In the rows, 128 means zero.
name the system of each run
Q236, seq 1 (11 x 18)
148,132,159,104,121,93,132,95,158,144,160,132,112,138,111,98,148,184
147,124,97,148,177,154,105,144,170,94,118,135,173,142,141,131,161,141
153,87,127,143,77,121,110,171,90,115,89,148,133,93,117,128,128,109
135,123,147,111,148,156,163,99,120,135,113,153,64,124,132,116,71,106
94,145,88,77,131,118,124,94,173,183,121,127,121,135,133,113,165,123
159,179,110,148,127,108,125,118,112,124,127,163,184,121,114,157,158,184
111,95,122,162,163,139,109,184,110,115,103,117,139,83,140,154,78,159
101,97,121,118,72,165,163,115,112,126,158,115,94,85,169,136,103,77
92,192,150,127,116,150,140,87,124,191,150,131,111,183,96,121,125,95
139,169,128,108,146,57,114,149,171,150,152,87,169,168,129,147,129,190
155,97,119,161,158,137,112,164,81,51,148,88,169,112,157,170,172,148
Q821, seq 2 (11 x 18)
143,105,117,128,98,133,129,148,143,190,122,129,131,118,148,160,91,131
167,132,147,122,128,174,167,99,109,118,148,141,91,128,136,135,120,115
113,180,99,94,154,148,119,138,136,136,115,103,102,132,126,118,145,113
124,173,112,141,121,80,121,103,95,115,121,149,155,140,136,147,126,132
76,124,148,151,138,135,143,134,116,111,135,136,146,90,93,117,112,154
118,103,112,131,105,127,114,155,147,114,161,87,135,106,175,138,122,142
151,124,155,145,117,141,153,128,148,143,157,116,154,175,123,150,117,95
148,154,166,100,121,117,134,138,142,128,135,115,78,134,101,91,116,133
140,128,120,122,167,107,95,147,104,82,95,114,124,161,141,123,133,118
107,101,138,147,116,95,116,131,102,148,107,136,153,123,91,139,163,93
114,83,137,144,112,128,111,100,160,117,141,160,113,100,137,85,140,142
Q851, seq 3 (11 x 18)
128,89,141,162,136,113,124,118,119,140,131,127,136,118,129,156,142,95
120,123,152,128,155,130,129,110,166,132,147,130,114,127,104,97,145,148
149,136,122,122,121,133,107,139,141,95,128,119,133,180,150,107,129,115
145,87,139,127,118,107,125,157,106,124,94,136,149,125,104,133,132,128
139,116,147,116,132,123,141,108,120,112,130,140,75,88,124,103,121,138
137,127,94,99,132,143,132,98,149,135,111,148,118,151,157,120,141,96
131,136,120,121,103,100,136,115,125,136,112,165,175,144,114,127,123,163
123,148,119,123,146,125,128,146,108,104,115,129,110,106,145,126,73,169
117,127,82,105,115,156,126,142,109,144,118,108,117,89,153,150,152,111
122,145,138,153,97,154,153,95,120,176,151,158,140,115,110,149,131,124
91,162,138,135,158,112,144,118,164,138,155,108,133,151,140,135,77,132
Q484, seq 4 (11 x 18)
158,123,147,93,113,139,135,148,179,140,138,105,95,157,132,102,112,109
174,176,130,116,118,109,145,114,145,75,137,143,125,148,134,110,133,115
151,139,144,166,141,76,97,134,118,104,99,152,126,113,106,125,144,110
110,87,123,142,137,114,113,99,137,133,128,145,102,67,131,116,165,122
100,87,115,109,130,176,140,109,138,138,99,171,127,128,117,92,125,131
124,133,114,100,97,113,135,113,141,161,108,164,139,157,141,115,77,162
159,150,128,109,143,95,167,131,110,132,115,135,129,102,132,167,81,167
120,169,101,128,144,140,128,156,91,148,103,114,108,73,122,168,125,108
68,133,115,149,145,159,132,100,98,158,138,116,129,136,144,158,131,73
60,126,142,116,153,134,129,115,108,131,155,93,151,188,120,119,119,152
144,138,118,129,133,132,105,164,137,120,157,88,175,161,146,144,137,201
Q821, seq 5 (11 x 18)
176,105,123,111,122,146,137,127,123,139,121,127,112,150,157,146,120,111
140,152,135,118,139,152,132,112,116,153,114,139,100,137,100,125,151,102
118,160,102,114,142,108,112,107,126,113,107,150,107,111,138,111,136,136
97,124,103,131,140,126,131,118,107,125,111,145,172,125,129,145,130,147
115,122,130,152,102,141,132,130,127,151,153,130,137,83,130,143,123,154
138,131,123,130,128,161,148,132,159,113,154,117,123,119,161,134,96,122
136,159,130,99,117,138,149,139,120,144,142,98,130,162,127,143,119,115
135,178,156,148,135,109,116,124,106,113,139,122,107,137,109,121,125,128
95,130,127,130,149,98,125,151,122,82,115,113,137,116,121,116,125,113
105,95,136,142,96,107,109,138,117,125,142,114,163,144,127,126,148,125
137,94,165,154,131,120,121,123,168,146,149,131,125,136,122,115,120,129
Q484, seq 6 (11 x 18)
123,96,141,144,102,120,109,140,121,145,111,146,112,116,129,117,101,126
134,108,115,85,135,123,154,106,134,135,125,127,103,120,151,128,121,131
135,171,120,115,142,146,140,127,127,137,103,152,132,140,105,124,118,133
110,150,118,155,125,93,121,124,122,132,129,135,142,113,146,150,102,128
109,106,127,118,150,127,143,130,91,126,124,110,131,103,119,152,142,131
109,135,117,128,129,178,109,134,122,164,130,117,120,141,129,128,138,132
114,128,133,130,127,131,148,125,150,128,154,112,157,165,143,139,101,123
143,146,142,112,117,112,134,155,105,101,138,100,139,140,113,129,134,153
168,134,128,158,135,139,97,148,129,132,138,110,118,122,143,149,150,116
116,108,145,137,127,131,140,127,156,120,146,112,123,122,114,117,151,76
122,123,139,121,111,139,113,113,120,90,133,140,119,158,125,79,143,132
Q869, seq 7 (11 x 18)
146,132,116,134,137,131,105,146,115,99,122,122,122,105,133,126,156,139
125,123,124,142,110,127,121,128,124,129,111,141,115,115,128,126,131,71
101,132,139,110,127,129,156,96,126,154,131,139,116,135,112,119,113,121
121,134,117,116,144,131,118,119,156,132,142,127,145,149,139,115,130,179
155,118,118,143,109,117,114,165,125,108,122,126,164,114,137,146,129,148
134,132,132,142,126,144,134,143,86,113,111,129,98,92,126,140,114,98
104,146,118,114,135,142,132,96,137,157,133,120,91,142,143,124,128,83
116,144,140,121,122,106,143,107,158,151,159,121,167,159,114,132,140,149
128,113,144,146,140,111,113,160,126,92,137,118,154,116,116,118,121,187
144,85,113,142,119,151,101,156,98,105,108,120,106,106,158,134,130,101
146,131,136,123,114,162,156,106,122,174,123,140,92,125,118,143,132,64
Q869, seq 8 (11 x 18)
123,122,127,145,96,152,131,133,101,149,135,131,152,118,108,150,157,108
118,141,156,145,135,125,128,118,147,143,142,134,88,108,123,112,91,133
114,112,109,99,134,132,144,125,144,112,145,102,146,155,162,131,121,128
160,133,146,145,115,143,113,153,106,147,134,119,149,143,99,144,156,146
145,118,149,148,156,100,125,132,139,106,125,125,91,92,133,127,109,115
109,108,110,90,125,154,148,122,124,113,122,113,128,146,134,117,151,82
147,139,157,144,117,128,115,109,132,168,133,154,134,164,95,116,146,141
135,107,131,120,164,87,142,132,162,105,117,136,135,102,133,125,101,162
135,120,93,100,105,170,119,152,98,92,105,126,139,127,136,116,157,128
155,153,135,165,114,125,106,115,115,168,103,170,110,133,119,137,119,96
93,144,118,89,155,91,177,103,150,134,127,127,118,97,131,133,97,130
Q236, seq 9 (11 x 18)
148,137,125,126,126,101,99,165,169,153,98,122,118,129,115,118,131,105
164,134,112,89,136,115,158,123,100,87,107,134,126,123,135,137,131,130
94,107,124,139,153,128,97,106,104,138,106,146,103,112,125,109,141,135
125,129,125,131,113,117,156,111,176,133,137,160,141,91,126,123,114,132
115,137,102,106,126,178,137,145,115,139,109,135,157,142,116,129,124,147
144,122,120,145,103,118,102,127,111,165,130,133,120,127,161,151,109,146
134,143,132,138,161,137,159,132,133,143,141,108,120,100,126,172,120,104
87,167,113,110,105,126,117,142,110,120,140,97,115,115,130,117,134,126
107,137,143,154,128,97,132,95,110,114,151,132,152,161,141,141,111,125
115,100,161,134,140,128,136,152,144,134,154,93,148,127,99,128,139,147
152,131,131,136,101,157,112,144,139,87,155,113,122,148,153,108,134,124
Q128, seq 10 (11 x 18)
94,146,121,138,127,107,134,122,119,135,123,132,132,97,116,137,131,106
97,112,130,128,121,159,148,108,106,120,139,138,141,139,129,125,122,121
105,139,113,125,132,150,107,123,142,155,145,118,129,137,144,124,135,156
139,146,125,124,145,141,149,147,139,112,150,104,137,105,135,149,121,146
136,127,123,115,132,151,124,159,115,118,120,97,124,140,124,133,146,97
123,152,152,153,111,108,111,139,110,136,144,108,132,155,118,134,123,112
116,102,160,127,140,109,138,138,145,118,136,118,147,151,105,111,116,144
145,118,123,120,122,122,100,136,144,89,124,130,126,136,138,91,150,157
173,115,129,156,109,119,111,150,151,128,126,141,129,110,143,139,121,122
148,104,152,113,116,110,146,118,134,143,121,133,86,110,116,119,123,91
140,131,131,119,138,106,125,79,113,129,113,158,112,167,143,120,120,123
Q851, seq 11 (11 x 18)
139,134,139,130,112,107,131,106,125,110,126,157,148,161,120,113,132,134
126,117,125,122,149,103,111,143,125,109,97,136,124,128,137,117,96,149
137,113,101,104,112,140,124,137,115,112,117,127,116,88,142,123,150,142
137,128,122,124,102,163,145,106,118,156,121,162,114,120,127,128,118,115
110,142,121,110,124,102,156,105,150,146,136,134,138,135,144,139,92,132
125,156,106,118,155,125,126,130,107,124,131,114,153,138,139,151,131,168
130,162,119,149,115,143,103,167,111,142,119,119,124,97,116,141,126,131
97,125,133,155,116,150,147,125,127,127,154,118,123,91,132,141,122,87
94,116,142,135,143,139,127,97,138,165,161,109,134,165,127,132,143,122
158,141,149,148,141,108,109,149,165,133,153,108,153,167,126,133,129,155
143,126,148,133,147,130,126,185,119,79,117,97,135,125,101,123,133,118
Q128, seq 12 (11 x 18)
113,147,149,137,105,159,148,120,120,156,155,137,139,134,109,125,104,168
98,119,113,108,181,142,122,141,150,114,129,98,115,121,146,118,117,150
161,144,106,126,109,135,126,146,111,99,146,102,151,124,149,155,170,122
138,138,161,151,117,152,123,170,125,162,121,112,125,137,87,135,116,97
88,126,157,118,136,83,131,118,129,98,147,99,107,154,127,99,109,112
159,94,130,127,123,121,112,123,130,107,133,139,174,179,141,121,149,171
159,138,131,141,123,123,98,169,172,140,109,139,117,83,104,108,134,156
147,103,138,135,118,111,147,126,128,79,123,133,91,95,153,125,103,70
150,97,132,115,96,119,118,86,106,178,120,150,116,178,138,133,147,101
128,166,145,130,158,96,138,96,149,165,121,166,122,121,98,121,100,182
109,108,80,92,166,125,155,125,130,71,87,151,146,88,147,123,122,138

runs to name
seq 13 (2 x 18)
137,129,151,141,141,81,133,120,97,124,126,130,136,130,115,145,120,143
117,103,127,125,143,127,126,124,138,117,105,148,148,132,101,106,153,127

Q128
seq 14 (2 x 18)
115,147,100,178,131,142,94,102,105,119,107,178,145,133,145,134,132,108
66,105,120,139,108,121,116,140,156,142,130,138,151,99,129,106,96,158

Q851
seq 15 (2 x 18)
126,139,122,129,146,152,117,130,104,131,133,107,94,111,142,140,137,121
127,133,121,146,111,136,128,122,152,160,135,133,140,119,121,138,153,96

Q851
seq 16 (2 x 18)
128,128,138,77,130,79,176,150,123,94,127,91,118,102,119,135,113,117
158,175,108,136,137,166,96,119,83,127,115,140,103,128,126,134,172,125

Q484
seq 17 (2 x 18)
95,135,89,112,113,149,142,129,159,134,126,122,128,109,150,127,128,75
115,137,147,123,115,128,147,93,78,117,129,147,145,181,111,123,122,121

Q484
seq 18 (2 x 18)
117,146,118,100,141,156,158,141,109,136,111,119,141,135,102,142,133,117
125,165,123,147,104,117,100,121,107,132,140,129,108,110,140,126,134,138

Q821
seq 19 (2 x 18)
113,129,127,128,161,110,160,137,134,98,144,110,193,125,113,157,137,157
131,126,129,148,85,158,94,178,90,141,133,105,137,106,114,138,150,148

Q484
seq 20 (2 x 18)
117,158,135,126,125,122,119,111,127,123,131,134,137,157,111,109,144,126
119,121,125,135,125,125,127,147,142,120,124,135,155,131,132,127,98,158

Q128
seq 21 (2 x 18)
88,124,90,107,145,161,155,101,102,127,116,147,154,125,135,139,128,140
118,161,115,132,91,124,105,127,121,178,141,130,126,131,142,133,107,170

Q851
seq 22 (2 x 18)
108,147,155,130,138,135,129,142,193,128,138,131,132,146,93,79,111,141
158,107,131,98,127,78,115,157,109,111,109,107,122,151,152,133,95,161

Q821
seq 23 (2 x 18)
135,113,120,92,128,114,129,117,120,144,121,114,99,147,159,133,118,117
154,148,134,131,148,108,128,114,103,144,120,140,137,136,113,153,143,151

Q128
seq 24 (2 x 18)
120,132,121,115,112,147,112,128,132,152,125,136,109,110,110,104,157,142
141,130,128,142,103,141,142,117,141,120,142,147,133,141,152,130,101,107

Q851
seq 25 (2 x 18)
85,133,107,132,115,146,110,134,103,159,117,134,119,91,128,130,117,149
108,101,109,116,141,156,150,116,116,154,126,126,142,144,154,159,101,123

Q484
seq 26 (2 x 18)
113,83,119,113,152,112,137,107,153,165,115,126,135,144,139,142,138,96
156,150,142,121,127,108,131,108,144,116,149,142,146,143,111,112,148,188

Q851
seq 27 (2 x 18)
137,122,131,118,86,109,135,105,135,135,141,148,100,94,142,115,125,133
152,108,127,126,157,148,139,97,127,144,115,154,106,135,146,140,109,127

Q128
seq 28 (2 x 18)
137,113,162,178,146,151,110,115,95,107,158,138,119,124,128,125,116,181
138,87,107,120,140,139,115,170,166,141,110,96,107,110,167,142,112,93

Q869
seq 29 (2 x 18)
105,141,121,122,155,137,153,110,122,146,102,153,150,152,108,140,111,107
76,148,100,106,117,124,126,122,104,124,122,131,144,116,129,120,127,159

Q128
seq 30 (2 x 18)
144,133,126,137,129,167,147,125,116,120,117,148,142,142,122,137,126,107
126,123,133,113,119,116,110,145,123,166,113,118,104,129,123,120,112,135

Q236
seq 31 (2 x 18)
149,162,123,124,103,131,161,134,113,105,137,128,127,97,125,149,128,105
91,170,135,138,150,129,115,124,116,128,125,117,113,152,118,119,113,105

Q869
